A single turn carries every row of the set below to another of its rows. Some are shown first; where does it send the rows asked next?
Buzo: [ -8  -1  19  16   5 -51  -2 -29 -12 -16  21  30]
Fes: [ -8  22   5 -26  -3  19 -34 -20  36  31  41   7]
bik: [  9 -13  21  -4  22  16   2 -17  13 -60   5   2]
sirad: [  1   2  36   3 -24  13 -13 -40  45 -21 -15 -12]
nima: [-33   0   0 -14  46 -20   4 -15  43  -4  -6  13]
Teb: [  1  37  -5  21 -18  25 -28  14  33  10  28   1]
dur: [ 15   6  -2   7  48   4  12  22 -19   3  27 -15]
pilo: [-37  13  49  25 -12  16  11  -2  -7  -3  -3  30]
kudi: [ -1  -4  -3   0  42  12  12 -27 -28  14  14 -44]
sako: [-19 -22  12 -35 -10   6  -4   4 -39   7  17  15]
kufo: [-14 -12 -17  17 -22  14 -11 -10  57  -2  38  -5]
Pob: [-25 -23  23   0 -20  -6   1 -12 -42  15  -4 -27]
sak: [  0 -13  33  30  26  45  -2   6  -1   9  -9  29]
zetog: [  0 -10  27  23 -15  12 -20 -26  38  32  52  12]
vezut: [ -2  -9  -6 -11 -26  52  -6 -14 -13  37   6 -11]
tuke: [ 27  10 -15  24  36   7  -5 -13  35  25   4 -29]
lelu: [ 18   4  17  12  27  20 -18 -42 -12 -32 -21 -16]
porem: [-13  -3   0  10   1 -47 -20 -36  -9 -15 -23  -8]
nolis: [-22  22  -2  15 -25 -34   4 -42   6  35  19  -1]
gez: [-45  -6 -32  -9  30   3  23 -17   4  18  17  19]

sako -> dur
zetog -> Fes
nima -> pilo
Now these:
tuke -> sirad
porem -> Pob

A single turn carries every row of the set below to another of its rows. Some are shown first; where does it send the rows asked next?
Vive: [-15  29  14  15 -21 -67 -48 -24 -12  15  -7 -10  29 -18  13  70  29   6
 -39  25 -37 -31  24  -7  24 -39 -42 -22]
mek: [  3   8  25   6 -58 -50  -8  24  -4   6 -42 -24  21  15  15  52  17  14
  -9  33 -64 -24  37  -5  29 -60 -38 -14]
Kavir: [ -4  63   7   2  -5   3 -41  27 -29  27  -8  71  37  20   5 -16   2  37
 -15  29 -26   8  72   2   3   9  18 -55]
raka: [-30  43   1   4 -10 -27 -31  40 -62  17 -20  -3  51  24 -23   1 -22  19
  23  46 -22  33  62  13 -28  23 -13 -15]
letar: [ -8  55  21  16 -38 -24 -16  47 -42   3  11  44  12  -2 -20 -15  -4  38
   2  59 -17  -9  27 -27 -23   9  15   2]
Nep: [ 10   0  17  10 -47 -55  -7  22 -19  16 -48 -13  15  14  19  62  17  19
 -15  30 -60 -29  34   5  28 -56 -39 -30]
vebu: [ -7  46 -20  28 -24 -26 -52  23 -43  -1 -50  31  37  13 -44 -20  29  15
  -7  32   3  27  50  -7  12  19  16 -11]
vel: [-12  51 -16  29 -40 -29 -56   6 -47  -6 -53  37  35   9 -35 -21  15   6
   2  40  -6  29  60  -9  19   8  16 -14]
Pov: [-29  49   6  -5 -15 -28 -19  28 -64   0 -29 -12  42  14 -19  -8  -8  11
  33  42 -35  44  72  -2 -27  22 -10 -38]
kela: [-15   7  -7  10  -9 -70   6  23 -22  -2 -41  -4  18  18  20  66   8 -12
 -45  51 -11   1  76 -12  27 -17 -50 -50]
rulo: [  7  58  36  10 -46 -21 -23  38 -39 -13  14  53   7   0 -13 -15   2  35
  -1  50 -39   3  41 -37 -24   0  15 -23]
fup: [  3   9   1 -26 -39 -46  -9  12  22  33 -24 -11  29   6  32  33  30  44
 -60  32 -57 -34  52 -10 -12 -28   1 -50]
Subo: [-13  60  -2  25 -36 -37 -60   5 -46  -6 -39  44  32   7 -39 -20  15  18
   6  37  -4  31  43  -5  19  11  18 -14]
Sodob: [-19   8  -6  21 -17 -71  19  -1 -11   4 -35   0  20  17  23  71  14   6
 -54  49 -28  -4  67 -20  24 -27 -37 -48]
Lodit: [-13  37  11  14 -31 -59 -46 -23  -7  10  -1 -23  27 -25   9  56  44   6
 -47  35 -33 -26  26 -20  28 -31 -42 -25]
sorin: [  6  60  -7   9  11 -21 -26  47 -47  21 -27  16  27 -21  -5  18  20  45
  30  44 -53  35  38 -42  -9  11  29 -38]
tipeb: [ -5  62  14   4 -13   1 -46  21 -20  -2  -4  73  38  12  -1 -26   2  12
 -17  22 -26   3  85  -6  -3   3   1 -40]
Lofus: [ -6  54  36  14 -44 -20 -13  38 -54  -3   8  40   3   3 -15 -10  -8  53
  15  57 -28   5  34 -11 -11  14   4 -15]
vage: [-35  49   4  -1  -4 -36 -25  31 -60  10 -22  14  49  23  -8  -6 -29  22
  25  52 -31  36  76  13  -9  22  -7 -33]
pakek: [-40  31  16   1 -15 -39  16 -11   1  14 -37 -25  36  12   6  74  40  -2
 -23   4 -36 -30  32 -13  25 -36   4 -20]
badin: [-30  38  12   1 -18 -36  14   3  11  12 -38 -25  41  22   6  74  46  -9
 -25   9 -40 -13  42 -30  33 -42   7 -25]
lati: [ -7   4  -5 -13 -37 -50 -20   2  23  27 -32  -3  25   8  31  26  19  32
 -75  43 -47 -29  58 -19 -13 -26   7 -49]
Nat: [-29  38   1 -12  -3 -54  14   9   6   5 -46 -24  46  13  -3  78  49  -7
 -18   3 -24  -4  42 -20  25 -23   9 -21]
zigi: [ 18   5  33   1 -47 -43 -22  39 -12  11 -37 -16   6  11  13  64   8  25
  -6  25 -56 -25  24   2   7 -53 -39 -17]
lufil: [ -3  36  10   1 -41 -68 -56 -20  -1  11  -3   0  26 -23   2  47  41   6
 -51  29 -14 -33  19  -8  17 -32 -31 -20]
luti: [  0  63   7  12  -9  15 -46  23 -27  24  -5  74  37  16   5 -10  -2  21
 -17  25 -22  -2  76  -2   6   0   7 -43]
tegoz: [-37  47   1   0  -8 -28 -28  26 -66  12 -24  -6  52  15 -11  -2 -24  13
  30  49 -40  32  76   7 -14  24  -5 -22]
fur: [-11  56  -9  19 -26 -26 -52   6 -41 -19 -52  34  35   3 -36 -25  25   1
  10  25  -7  39  69  -8  10  10  -1 -27]
nosiz: [ -4  55  31  19 -47 -10  -8  34 -46  -2  16  41   2   0 -12  -3  -6  46
   1  57 -30  -3  38 -29 -17  15  15  -9]
givo: [-12   7  -3 -12 -36 -46 -14  -3  18  25 -27 -29  38   4  34  27  33  32
 -60  41 -70 -31  61 -15   8 -29  -9 -46]
Gureg: [  7  66  12  -6   0 -20 -26  47 -46  16 -16  14  26 -10  -6   8  20  36
  31  37 -54  36  36 -44 -29   2  26 -52]
nezi: [ -5  67  -3   3  14 -26 -24  38 -41  18 -33  23  30 -17 -11   6  23  48
  30  39 -40  37  35 -32  -3  14  38 -38]
nago: [-19   4  -1  -5 -37 -58 -11 -15   7  26 -30 -21  35  12  25  39  30  31
 -67  36 -64 -37  50 -13   3 -23   8 -44]
vezus: [-14  17  -6   2 -19 -79   0   7 -15   1 -21   5  33  22  19  64   8 -13
 -55  48  -6  -2  79  -4  22 -17 -53 -46]
mefa: [-17  19   5  18 -23 -60  13   6 -15   4 -13 -10  24  24  22  71  16  -7
 -53  53 -23   0  72 -21  27 -27 -50 -50]
dobo: [-36  28  12 -14  -7 -36  15  13   4   6 -46 -37  33  15  -1  73  45  -2
 -25   5 -32 -15  33 -24  13 -17  23 -21]
zem: [-24  38  10   3 -22 -61 -60 -22  -5   8  -8  -6  29 -27   3  49  28 -12
 -43  27  -9 -35  23  -9  20 -31 -34 -15]
gora: [ -1  54  -1   7   3   5 -39  47 -29  22  -5  70  41  16   0 -17   0  22
 -18  30 -15  -9  72   5   3   9  -3 -34]
muges: [ 11   7  29  -7 -54 -57   5  38 -10   3 -41 -25  14  12   7  63  15  25
   3  26 -51 -19  29   5  11 -46 -37 -11]
bizo: [  5  57 -15   8  14 -25 -28  58 -37  33 -28  23  37  -8  -7  11  13  45
  20  47 -36  35  35 -39 -25   3  28 -35]

vebu -> gora
Kavir -> Lofus
zigi -> dobo
Now these:
rulo -> Gureg
Nep -> pakek
mek -> badin
vezus -> lufil
vel -> luti

A single turn carries every row of the set below to another of its rows. Some are shown first; where does it send the rows asked next?
ragum: [ 11 -31  15 -25  28  52  -4  -4 -25  11  -6  17]
kubu: [ -9 -42  -6  28   4  29 -30   5 -28  38  -8 -41]
bedas: [-19 -11 -29 -40 -38  34 -22   9 -28  19 -27 -15]
novi: [-31   1 -39 -27  24  41 -20 -14  -6 -17 -58 -26]
Ros: [ -5 -32 -23 -19  21  40  22  55  17   6 -23 -22]
rodo: [-21 -11  -8 -47 -29  31 -30  15 -16  32 -20 -22]
bopam: [ 26 -14 -36 -26  -4 -23 -18  26  -5  -8   2   0]
pufef: [ -3 -39 -28 -10  -5  48  18  52  10  15 -33 -24]
Zuki: [ 25  -8 -13 -30   4 -18   0  33   3  -6   2   7]
nevev: [  1 -55  25 -10 -13  32 -12   1  31 -11 -30  18]
Vid: [-13 -66   0   9  18  -4 -22  31 -39   6 -23   6]
mis: [-16 -40 -19  26  24  17 -31  -5 -28  43 -31 -34]
zan: [-16 -61 -22  26  23  21 -25   7 -17  38 -12 -43]
sed: [ -7 -45  -8  -3  10  35  29  48  22   6 -27 -16]
sugo: [ 24 -13 -36  -3   3   1  23  19 -25  -8 -31 -41]
rivo: [-12 -31 -42  -1 -24 -18 -28  24  30 -14 -38 -34]
duk: [ -7  -4   8  16  44   2 -23 -11 -17   0 -16  20]
rik: [-36 -18 -32 -26  38  35 -20 -17   5  -2 -59 -40]
Ganot: [ 15 -65 -50  -4  17  -2 -28 -22  17 -11 -14 -39]
sinag: [ -6 -40  -8 -13  10  44   7  53  21  28 -27 -33]
bapib: [  8 -69  22 -22 -15  32 -20 -12  19 -19 -36   6]
mefiz: [ 20 -52 -36  -1  20 -13 -39 -31  18 -19 -29 -23]
ruma: [-22  -3  11  11  38  16 -27  -7 -18 -13 -36  17]
Suko: [ 32  -8 -28 -21  -8 -14  -8  31  13  -8 -13  14]
fabov: [-12 -22   4  15  45   9 -20 -16 -14 -29 -17  19]
Lek: [  7   0 -32 -25   3  32 -19 -31  41 -15 -22 -25]
dapak: [ 17  -1 -35  -8  10 -21 -14  29   2  -6   4   7]
lam: [  6 -59  26 -24 -21  20 -18   5  19 -15 -10  13]
Zolaf: [  4 -12   4  16  38  16 -23 -24  -4 -16 -34  25]
Katep: [ 17 -32 -16  23  32  42 -27  45   0 -18 -15 -33]
Fuvuk: [-13 -25 -13 -31 -46  30 -37   1 -20  30 -27 -18]
gonut: [-36 -48   0 -24   5  44 -57   2  22  17 -21   7]
Fip: [ 11 -66 -38  -7  13   1 -36 -22  20 -36 -30 -31]
mutun: [-33 -29 -23 -37  -8  -1 -13 -42  -8  21 -39  -2]
ged: [-32 -20 -44 -20  35  47 -18 -11  -2 -23 -42 -41]
vaze: [-19 -41 -31  29  21  31 -27   2 -35  25 -16 -39]
kunun: [  8 -57  10 -15 -34  28 -26   5  24 -14 -29  19]
taf: [-30 -14 -48 -39  29  35  -9   2   9 -14 -59 -24]
Zezur: [ -4 -11 -23 -47 -35  23 -50   4 -19  20 -21 -13]
vove: [  5 -62 -33  -2  20 -22 -38 -16  10 -30  -9 -28]

Suko -> pufef
sed -> kubu
mis -> Zolaf
Now these:
Katep -> Vid
Fip -> bopam

A single turn carries every row of the set below to another of its rows. Some are shown first; where does it send the rows asked next?
Bot: [ -4   6  25  -3 -47  -3 -21 -42   9  -2   1  18  29 -24  12  37  -1  60
  15  27 -27 -13 -24 -48 -38]
pep: [-18  36 -40  28 -24  24  16  -2 -38  20  -4 -32  -1 -33   1  12  16 -26
  43  -2  -8 -29 -37  18  22]
lifi: [ -5   9  29  -7 -40   6 -23 -20 -14   3 -58  -7  38 -11  20  -7   6  31
  19  39 -33  -3 -63 -15 -60]
sevot: [ -1 -21 -23  20 -21  31  36  -3   9  22 -14 -35 -19  15  13  -6  -3  -3
   0   3 -37 -40   0  29  24]
Ripo: [ -7   6  26  12 -14 -21 -14 -32  16  15   4   7  29  13  16  -1 -25  31
  -9  40 -28  -4 -52 -59 -38]
Bidek: [  1  -9 -29  34 -26  38  27   2   1  19  -4 -24 -27   8   5  13   8  18
  26  -4 -12 -37  19  23  27]
Minel: [ -1   5  21 -16 -45  10 -26 -39   1  17  21   8  33 -25   5  27 -16  52
  21  20 -13 -25 -26 -57 -42]
Pebi: [ -4  10 -26  46 -10  40  21  10   1   5   6 -20 -12  23  -6  11  -9  25
  34  -8  -1 -48  12  28   7]
Bili: [-14  -5  23 -23 -41  -4 -24 -32  -8   1 -55 -18  37  -5  -4 -11  23  24
  18  12 -16   4 -59 -29 -62]
Met: [-11   7  27 -17 -36 -10 -27 -22  -5 -12 -46   3  40 -23  16   2  28  31
  11  20 -29  10 -55 -30 -54]
Muv: [-21  25 -34  36  14   1  22  13 -12  14   4 -31  -1   9   0 -18   7 -37
   8 -10  -6 -14 -41   5  19]
ped: [ -2  22  17  13 -49   5 -23 -42 -11  19   3  14  24 -27  13  36 -11  54
  33  43 -16 -15 -39 -51 -34]
Ser: [ -4  -5  27 -17 -24  -7 -20 -33  18  14  21   4  36   1   7   2 -25  37
  -7  18 -22 -18 -34 -62 -45]
gata: [-21  27 -41  25 -38  25  20  -4 -36  14  -3 -28 -12 -31  12  10  28 -26
  33 -11  -7 -30 -38  16  19]
Tosak: [-12   5  17   0 -28  -5 -33 -18  -5  -4 -38  -3  25   6 -12  -2  33  47
  33  -1  19  16 -37 -44 -59]
Rog: [-10  15 -25  36 -16  43  41   8  -3  12   3 -31  -1  21   2  10  -9  20
  32 -11   3 -41  19  26   3]
letod: [ -8  -1  17  -9 -56   2 -18 -61   3  18   3   1  25 -16  -8  33  -8  52
  25  23 -13 -22 -32 -56 -37]
Poki: [-10   4 -28  44 -25  39  25   6   2   0  11 -17 -24  22   6  12   2  24
  24 -17   0 -50  11  23   7]
Zibe: [ -9  14  23   2 -20 -15 -33  -9   1 -17 -31  15  31  -9   8   7  33  47
  17   8  -3  20 -37 -43 -53]
tori: [-10   8 -38  19 -27  22  23  -1 -27  28 -18 -36 -16 -27  11   2  30 -28
  24  -3 -17 -16 -25  16  34]
geb: [-25  30 -34  30   7   6  41  10 -15  21   6 -39   8   9   7 -13   6 -34
  12 -15   3 -10 -26   2  15]
foti: [ -6  10  23 -11 -18   2 -40   3  -8  -6 -25   2  35  -3   2 -10  24  42
  26  -3  14  12 -35 -42 -65]
kirum: [-23  37 -38  20 -25  25  38  -3 -37  27  -3 -41   9 -26   9   8  12 -27
  37  -6  -2 -23 -26  14  17]
vigaf: [-25  17 -35  36   0   2  24  12 -11   7   7 -28 -13  11  10 -20  20 -37
   0 -20  -2 -15 -40   2  16]
Nafuf: [-10 -11  22  -5 -27 -17 -12 -51  24  13   8  -2  26  16  -8   7 -17  40
  -4  18 -16 -12 -36 -66 -39]
livok: [ -8   3  26 -32 -36   8 -34 -12 -15   0 -40  -9  45 -19  10 -13  17  25
  18  10 -15   0 -54 -27 -67]
rugek: [ -8  -4 -18  20 -21  38  34  -5   1  11 -15 -39   2  13   5  -4 -21  -4
   9   9 -43 -60 -16  45   4]
bur: [-11   5 -37  33   0   7  22  13 -11  23  -6 -30 -21   2   7 -12  29 -26
  11 -12  -3  -3 -19   3  34]
sile: [-13   3 -18  16 -22  39  52  -3  -1  17 -14 -46  11  18  11  -5 -20  -4
  10   1 -29 -50  -3  38   1]
dol: [ -6  -4  30  -4 -25 -18 -15 -36  25  -4   2  15  33   0  13  15  -8  46
 -10  25 -35  -9 -32 -54 -40]
Manod: [-13 -11 -21  19 -35  37  38  -8   3   6  -8 -35 -10  15  16  -6 -11  -6
  -1  -2 -41 -62 -17  39   3]
zifeb: [ -3  19  23  22 -14  -2 -35   2  -4  -6 -33  12  23  14   7  -1  16  57
  31  19  11  15 -35 -37 -59]

rugek -> Muv
Bili -> Nafuf
Now these:
Ripo -> zifeb
kirum -> sile
Manod -> vigaf
Met -> dol
Bidek -> tori
livok -> Ser

